In the data rows, the value 128 means zero.
Each row of this table is followed by its label. One hidden rule gives the labels. It looks at one to three of the table's principal directions, none of them among the few with the most spread.
[133 111 117  86 139 144 139 151 138 135 117 148 150 152 127 125  99 138
 161 161 157 157 103 110 153 126 134 145 161 148  95 163 105 131 132 116
 111 150 170 109 159 162 168] zm
[ 93 147 142 154 143 133 163  91 120 150 145 116 134 128 139 109 129 160
 145  81 118 108 126 126 115 114  94 101 135  71 136 112 124 111 168 169
 142 148 156 135 133 117 110] zm
[135 104  91 105 128 107 128 129 102 101 111 138 181  95 101 133 132 110
 108 121 128 125 142 136 132 133 170 162 138 131 126  97 133 128  82 110
 138 135 113 111 115 127 127] zm
[126 101  95  94 141 130 171 148 160 120 112 139 144  88  93 133 117 132
 140 167 149 107 114 119 157  95 153 178 126 108 116 105 120 131 144 127
 160 131 118  80 159 165 124] fg
[128 143 138 122 102 112  96 121 145 130 109 152 110 157  96 150 108 131
 154 117 145 143 125 143 127 153 130 176  78 139 180 147 135 132  97 109
 127  71  87 121 133 160 150] fd
[125 137 143 144 111 121 125 102 135 157 134 142 124 130 115 137 130 131
 133 114 109 143 137 116 119 141 106 125 104 134 163 153 118 113 126 123
 104  98 156 131 115 131 139] jj
[117 148 134 109 138 154 158 147 141 118 154 113 122 132 175  82 111 106
  87 133 111 125 139 116 130 111 109  87 139 123 116 139  99 124 134 141
 123 167 180 119 136 140 104] mn
[112  52  37  97 148 106 124 140  54  84 102 137 203 101  84 105 163 162
 120 140 129  99  94 123 165  72 180 224 199 146  93  95 178 125 117 114
 145 155  41 143 172 134 183] mn
[143 147 141 130 120 131  86 203 120  64 102  91 110 120 123 127 122  92
  91 138 170 110 165 160 139 152 140 110 136 152 141 106 132 173  82  92
 162 136 101 149 122  91 141] fd
[110 136 139 149 140 143 142 141 120 120 137  86 128  84 155  94 149 113
  64 115  96 113 162 114 119 109  91  51 148 132 121 116 126 120 142 138
 116 154 171 142 102  81 107] mn
[165 151 127 131 148 154 125 175 153  69 159 106 112 167 155 126 134 104
 156 155 185 103 144 169 144 166 161  97 157 114 107  95 111 159 146 122
 191 179 133 145 114 116 115] fg
[125 137 147 140 133 154 145 148 122 132 140  99 123 106 156  85 146 123
  84 122 101 114 141 114 127 123  82  63 155 139 122 116  95 125 145 131
 118 177 200 137 107  85 120] zm
[127 127 122 129 132 149 154 146 148 147 147 148  93 128 130 132 114 103
 137 168 134 109 134 105 132 106 126 151  93  69 112 132 117 167 174 126
 161 138 162  97 137 164 121] fg
[118  97 107 102 130 124 127 117 122 137  90 146 163 124  95 124 122 168
 146 127 124 154 102 121 154 118 113 171 147 161 131 147 125  99 114 119
 101 108 134 112 156 139 180] zm
[159 160 147 120 130 159 125 166 155 105 171 122  85 184 174 140 111  92
 157 160 177 125 120 150 118 159 160  99 127 100 109 128 104 170 147 140
 175 168 137 136 116 155  89] ml
[148 134 139 127 112 124  93 122 121 126 129 139 117 169 141 130 134 116
 120 129 115 150 134 145 121 159 127 132 103 155 138 143 133 131 100 108
 106 115 110 131 106 126 133] fd
[119 119 139 112 147 114 136 110 149 151  78 123 154 111 123 141 101 157
 132 124 119 171 127 112 143 111 116 114 141 183  98 171 145  87 112 133
  61  83 123 112 163 124 147] zm
[169 149 147 145 120 121  96 128 169 125 120 144  98 164 112 163 130 110
 165 142 156 138 158 152 133 181 136 133  78 143 144 128 130 144 123  93
 136  88 110 121  96 132 132] fg
[113 139 129 117 142 136 158 167 161 111 135 107 119  87 137 116 103 104
 105 154 148 110 150 107 140  99 129  97 142 117 112 132 119 139 142 127
 138 140 157 119 156 137 118] jj
[153 141 148 153 110 112  66  95 133 136 117 142 103 176 131 140 156 123
 127 107  96 149 147 158 111 180 114 125  69 177 156 133 157 117 104 101
  89  76  75 137  71 103 132] zm
[189 141 135 124 107 131  91 141 161 131 153 166  80 198 134 166 126  94
 175 177 158 146 119 136 128 172 168 161  88 154 128 156 118 160 126  97
 137 107 103 132 112 175 126] mn
[145 139 128 121 139 140 137 165 166 108 129 129 114 129 119 158 100 107
 168 161 186 123 138 138 142 144 156 129 129 100 113 124 114 160 140 120
 173 132 148 114 140 143 130] th
[144 137 131 113 133 140 124 177 135  96 115 108 129 119 139 127 111 103
 103 144 146 131 141 130 141 131 148 109 153 168 117 142 115 140 100 120
 130 135 136 140 138 119 132] zm
[117 108 121 125 130 111 131  93 118 162 114 146 158 127 110 126 132 164
 147 118 111 152 112 100 137 113 111 142 147 159 123 159 136  94 131 124
  78 108 137 131 147 138 162] jj
[135 171 154 157 136 128 117 113 162 125 136 117  97 155 141 135 120 130
 152 103 135 130 148 136 127 143 116  96 115 142 140 144 134 114 138 138
 127  93 119 154 130 126 118] jj
[ 97 131 148 141 137 134 154  79 143 177 113 121 144 107 125 110 140 160
 114  87  73 141 132 110 118 112  65  89 106 128 141 135 132  82 154 153
  81 109 165 100 106 111 113] zm
[117 112 115 123 120  98 103 116 130 131 100 147 131 116  95 148 118 142
 143 129 135 138 124 127 133 127 138 170 112 150 140 137 157 120 108 108
 107  77  79 128 147 135 164] mn
[105 109 141 135 118 117 128  62  88 199 106 143 152 130 127 115 146 168
 106  86  48 162 101  93 110  98  78 134 115 154 129 165 147  85 125 146
  50 104 132 118 124 124 131] ml
[141 127 131 114 123 145 129 129 140 140 133 143 123 156 135 131 125 123
 138 143 127 149 120 128 128 143 123 132 113 135 131 148 109 129 132 127
 121 128 151 114 113 151 128] zm
[107 106  67  93 150 156 182 227 102  50 125  97 147  57 108  97 122  89
  74 164 176  46 139 125 155  66 181 173 166  66 117  62 113 189 135 137
 240 198 111 118 159 152 109] fd
[111 117 125 136 115 120  90 112  72 126 114 118 139 130 135 120 147 131
  83  96  89 147 125 130 108 119 116 127 129 151 139 140 160 120  95 133
  99 112  91 153 111 108 132] ml
[100 107  92 126 129 112 129 103  83 109 143 128 155 114 129  92 159 142
 103 101 106 100 121 136 118 109 131 149 141 105 137  82 149 115 128 137
 138 153  87 141 117 123 122] mn
[137 118 116 144  93 117  93 114  85 127 134 139 124 125 109 123 178 101
  79 112  88 115 145 132 103 140 124 154  79 125 176  99 142 144 103 106
 136 117  91 132  62 128 106] zm
[165 142 149 129 116 128 101 113 171 146 145 149 107 174 139 157 128 111
 160 150 128 164 129 132 122 169 136 112  97 160 128 163 127 123 127 110
  99 100 135 119 101 145 122] zm
[124 112 121 130 128 143 174 133 142 148 134 125 127  76 107 132 136 126
 119 149 114 104 118 107 136  94 119 139 122  78 127 105 108 135 161 143
 162 146 171  89 135 134 102] zm
[101 110 113 126 126 105 132 100 135 142 109 135 144  81  98 136 122 147
 125 118 111 137 124 111 131 103 118 145 125 133 140 134 147  98 122 130
 104  85 120 118 148 131 145] jj
[126 122 114 112 143 123 114 127 143 107 116 126 153 126 132 131 117 124
 128 130 129 152 139 136 138 135 140 113 144 157 108 142 148 109 110 120
 104 114 126 121 131 121 145] jj
[160 163 137 138  90 119  89 166 137  86 139 139  97 144  96 151 127  86
 145 121 183 100 153 164 118 195 163 155  91 127 204  95  98 171  86  91
 189 115 107 155  88 134 131] fg
[126 102  88 117 143 122 114 151 106  98 111 136 149 126 102 130 124 144
 158 139 160 115 109 130 155 113 159 178 174 134 104 118 146 141 126 115
 154 138 102 145 167 128 179] fg
[130 128 123 137 120 122 121 107 117 119 147 126 116 135 140 133 146 123
 118 122 118 125 127 147 111 132 139 132 110 107 139 110 139 126 126 142
 144 121  91 136 109 133  95] fg
[ 59  91 107 150 119  98 153  56  90 184 139 141 139  78 105 111 146 197
 127  95  67 114  75  84 116  51  90 168 143 101 148 139 161  77 167 168
  92 100 106 146 182 131 152] jj
[120 152 128 132 153 139 155 181 130  91 136  95 118 103 151 108 105 108
 113 130 167  85 151 122 135 110 147  93 170 118 103 109 113 153 140 139
 165 168 141 160 155 111 120] mn
[114 108 127 128 132 109 143 123 110 145 109 126 160  95 100 149 123 147
 143 124 142 125 119 116 127 113 141 138 148 113 114 122 142 130 128 131
 123 132 123 120 146 116 138] ml
[138 183 171 153 133 151 128 119 141 117 154  96  99 161 190 100 132 106
  93  90 104 132 166 151 107 160  94  43 114 134 140 127 104 115 124 150
 122 143 164 149  86  97  79] zm
[150 113 119 129 102 118 111 116 139 139 131 163 104 154  95 171 141 127
 163 152 133 123 103 151 122 147 162 205  66 109 162 122 143 147 128 121
 156  89  61 108 115 161 122] fd
[118 116 111 119 108 130 125 118 116 128 155 146 119 136 130 121 140 121
 116 137 109 122 109 132 114 123 136 161 104 103 154 125 130 132 130 134
 140 129 110 123 118 154 119] fg
[113  83  96 118 136 125 148 111 101 137 106 124 165  84 106 113 160 153
  97 125  82 115 105 117 138  81 123 160 140 125 113 101 152 107 135 141
 123 138 102 100 133 118 120] fd
[ 71  93 129 130 107 114 119 161  97 151  72 106 133  20  83 106 130 138
  39 134  90 129 141  64 135  60  64 123 138 178 156 161 143 121 110 101
  65  85 148 136 157 100 186] fg
[ 87 107 136 148 128  95 114  43 102 169 103 115 162 104 128 113 158 186
  97  72  46 163 116 118 113  99  74 101 133 170 133 148 181  49 117 150
  35  79  94 134 128  87 134] fg
[103 134 163 142 123 127 127 127 126 166  94 110 126  93 122 121 117 141
  92 107  91 145 136  95 125 104  74  90 127 162 135 166 132 111 121 129
  72 102 164 126 141  96 146] fd
[127 129 118 125 137 137 146 162 121 100 142 111 123 108 138 121 125 108
 116 144 156  96 136 134 128 119 149 119 145  91 112  94 119 157 139 134
 173 169 130 131 131 124 107] th
[152 133 135 125 142 139 144 103 131 146 147 142 116 193 165 126 125 155
 171 132 125 137  90 138 132 132 142 143 139 136  96 145 118 114 151 156
 123 145 110 138 152 146 117] fd
[152 153 147 142 121 127  98  92 128 134 155 134 113 180 174 116 148 114
 119 103  93 145 137 149 101 171 123  91 104 159 131 129 130 110 115 129
  95 129 118 145  76 111 100] fg
[164 139 148 147 105 106  67  81 133 157 119 177 112 218 112 150 145 156
 197 108 132 159 120 156 122 205 117 163  82 179 162 146 133 116 114  90
  88  81  91 146  89 126 176] fg
[118 139 142 110 138 146 134 140 132 143 116 124 127 143 158 109  99 116
 100 134 113 161 141  99 133 108 101  99 130 154 104 184 120 125 123 128
  84 124 169 118 145 149 134] zm
[141 168 169 123 145 144 140 150 181 127 125 110 106 139 166 135  89 105
 133 137 157 149 161 134 125 159 118  55 121 144 107 149 102 130 129 130
 110 127 176 119 120 119 108] fg
[119 126 124 132 118 111 128 132 124 124 127 128 136  96 108 127 128 122
 116 124 130 114 139 121 127 125 130 133 128 123 145 115 128 131 116 114
 130 126 132 129 130 119 136] zm
[132 134 126 142 116 120 104 112 113 126 145 130 130 126 146 110 152  96
  75 115  79 138 164 120 110 140 115  99 107 155 143 138 139 118 107 109
  91 117 139 140  83 111 120] zm
[101 121 122 117 137 137 173 136 118 153 155 139 125 115 143 107 100 141
 147 143 144 110  98  88 129  89 124 134 166  85  99 138  99 138 169 148
 136 175 181 133 179 153 141] zm
[137 136 134 158 128 125 108 100 126 129 130 115 132 129 135 121 165 117
  93 104  80 135 163 133 120 137 104  93 107 152 140 128 151 107 123 121
 102 105 123 134  82  99 111] jj
[139 135 117 113 103 130  84 145 126  98 150 149 104 163 143 117 121  97
 118 140 130 136 128 148 121 164 142 149 109 149 156 135 119 143  95 101
 130 124 119 143 111 139 151] jj
[108 125 122 141 139 126 132 132 100 118 125 114 137 123 124 109 136 156
 135 109 139 104 122 131 135 113 117 129 161 115 124 109 135 129 142 136
 143 151 118 154 148 106 149] zm
Which label does each new row get?
[122  90 134 161 126  99 154 110 121 171  76 118 165  35  46 169 161 167
 136 120 119 105 134 109 137 108 112 143 126 117 141  92 143 118 143 120
 125 101 129 103 122  77 139] ml
[116 143 144 131 125 133 152 103 158 156 143 140 114 140 128 135 111 146
 162 120 130 134 113 124 123 131 111 129 110 103 148 144 109 112 151 150
 129 113 154 117 140 151 122] fg
[127 131  95  92 144 129 164 190 135  71 143 121 150  99 116 132  84 107
 156 155 215  94 123 128 150 115 198 151 191  92 110 103  97 160 119 130
 202 177 141 139 183 162 132] zm
[ 79 108 129 153  96 104 128  59  87 187 126 142 139  89  98 100 167 167
  90  78  49 126 115  92 105  93  59 145  98 120 185 127 142  86 135 135
  79  97 131 128 112 122 136] fg
[130 124 153 141 119 115 112  54 155 202 110 160 131 158 115 144 141 165
 158 108  74 180 117 110 121 142  78 124  81 169 139 175 146  78 141 123
  44  65 138 101 105 133 143] fg
[142 148 156 141 124 129 109 145 169 145 126 140  93 141 125 163  98 114
 166 152 162 152 144 117 129 159 124 105 114 149 128 171 117 143 136 107
 109  92 165 139 131 129 161] zm
[163 119 117 116 144 135 122 150 166 117 113 153 129 162 103 166 111 135
 208 171 195 143 126 147 158 170 156 157 133 131 106 131 114 148 144 101
 153 122 140 114 134 143 172] fg
[118 144 124 120 135 150 135 173 139  83 141  93 120  89 163  93 125  76
  50 135 113 111 169 132 123 123 123  69 134 134 128 113 116 137 113 128
 139 153 162 129 104 102 101] jj
[132 175 139 142 138 161 132 172 140  77 178  92  89 131 194 105 112  65
  81 129 132 109 170 143 112 139 139  55 140 106 124 126 105 153 128 148
 168 163 175 162 111 108  88] jj
[184 162 162 163 115 119  90 131 178 137 148 154  66 179 134 188 124  90
 184 156 170 131 159 154 109 206 161 118  62 133 137 133 125 166 138  98
 140  89 109 141  79 124 120] zm
[161 127 110 120 108 136 125 126 113 117 181 160 122 194 129 134 147 123
 177 144 151 109  88 150 123 157 176 185 126  98 148 112 107 152 137 130
 182 168 104 141 116 171 117] fg
[124 150 131 128 151 144 169 152 133 108 132  94 134  95 155 105 115  97
  78 119 116 106 162 114 132  96 132  86 145 118 106 122 116 132 128 150
 145 153 156 126 137 123  83] fg
[107 125 148 137 123 104 135 110 131 160  88 128 138  97  92 151 115 152
 136 109 127 131 131 119 124 117 113 139 105 124 143 133 146 119 121 128
 106  89 109 110 142 118 136] ml
[171 146 152 146 105 119  80  93 134 146 137 160 109 196 135 144 145 120
 157 116 115 158 139 154 114 200 118 130  83 157 151 136 119 126 107  96
 102 107 131 131  73 117 137] fg
[131 129 147 127 143 138 154 159 163 149 101 124 117 104 108 163  90 136
 167 159 172 135 126 107 148 116 126 122 141 117 101 152 110 146 153 129
 137 119 172 111 168 132 147] ml
[ 91  80  92  92 159 131 165 118  97 133  92 114 198  83 115  95 130 174
 109 122 103 137  98 102 156  62 111 139 193 131  78 125 144  92 135 148
 103 160 142  98 174 126 146] fd
[ 81 114 118 130 148 131 186 141 135 140 111 108 142  53  98 121 110 161
 129 127 140  96 117  94 146  63 110 132 164  89 123 121 123 119 166 157
 149 133 156 121 188 128 140] fg
[ 93 118 120 124 133 105 120 149 113 111 102 100 134  57 129 131 102 118
  73 131 124 136 144 100 128  77 135 108 159 157 111 155 161 120  98 130
  95  93 105 152 175 113 141] zm
[106 113 118 115 128 115 121 143 128 114  99 111 133  84 113 131 119 122
  89 139 122 132 136 119 135  91 130 135 125 137 123 134 160 127 107 122
 116  99  91 113 152 132 127] zm
[119 112 139 141 114 108 107  82 106 172  96 136 140 104 109 143 143 146
 111 100  80 160 123 109 112 120  96 127 108 153 134 142 149 101 111 126
  74  86 124 119 109 110 130] ml
[122 112 120 132 111  98 106 105 140 148 112 158 123 113  87 147 129 141
 152 133 128 132 126 122 130 135 121 169  96 132 150 126 145 122 124  98
 111  84 108 113 131 134 162] jj
[128 133 112 107 167 146 185 151 130  90 155 105 145 133 159 129  99 136
 168 137 181  93  95 155 139 106 188 130 191  56  68  86 117 144 155 181
 207 205 120 123 182 136  84] ml
[140 143 152 148 134 134 126 138 142 132 112 114 123 124 114 153 129 127
 148 122 154 127 147 137 128 149 120 100 121 119 129 118 124 142 137 125
 144 123 143 126 107 107 121] ml
[ 99 132 137 131  88 101  86  86 113 144 157 141 123 127 142 122 133 104
  81 107  71 158 136 122  87 136 110 112  86 130 169 156 159 110  91 117
  74  94 120 126  99 130 120] zm
[122 121 116 119 123 127 125 147 131 118 120 128 140 108 112 113 134 116
  99 136 122 127 147 113 138 122 120 129 127 157 146 138 126 126 116 106
 113 118 136 128 120 134 148] jj
[154 150 134 128 157 169 178 181 110  93 176  91 124 134 187  97 127  99
 123 143 168  83 130 135 129 128 152  69 199  74  70  78  72 170 162 155
 202 254 197 148 127 108  76] ml
[141 135 124 104 136 148 129 179 142  99 142 118 119 124 160 129 102  76
 103 169 151 137 147 123 129 130 155  96 143 127  92 142 115 160 119 119
 139 156 163 121 127 138 115] zm
[139 128 151 136 137 130 133 120 160 160  82 127 128 120 107 153 123 142
 135 132 116 153 144 119 142 128 102 120 100 161 124 157 134 113 131 121
  93  80 136 100 126 120 136] fd
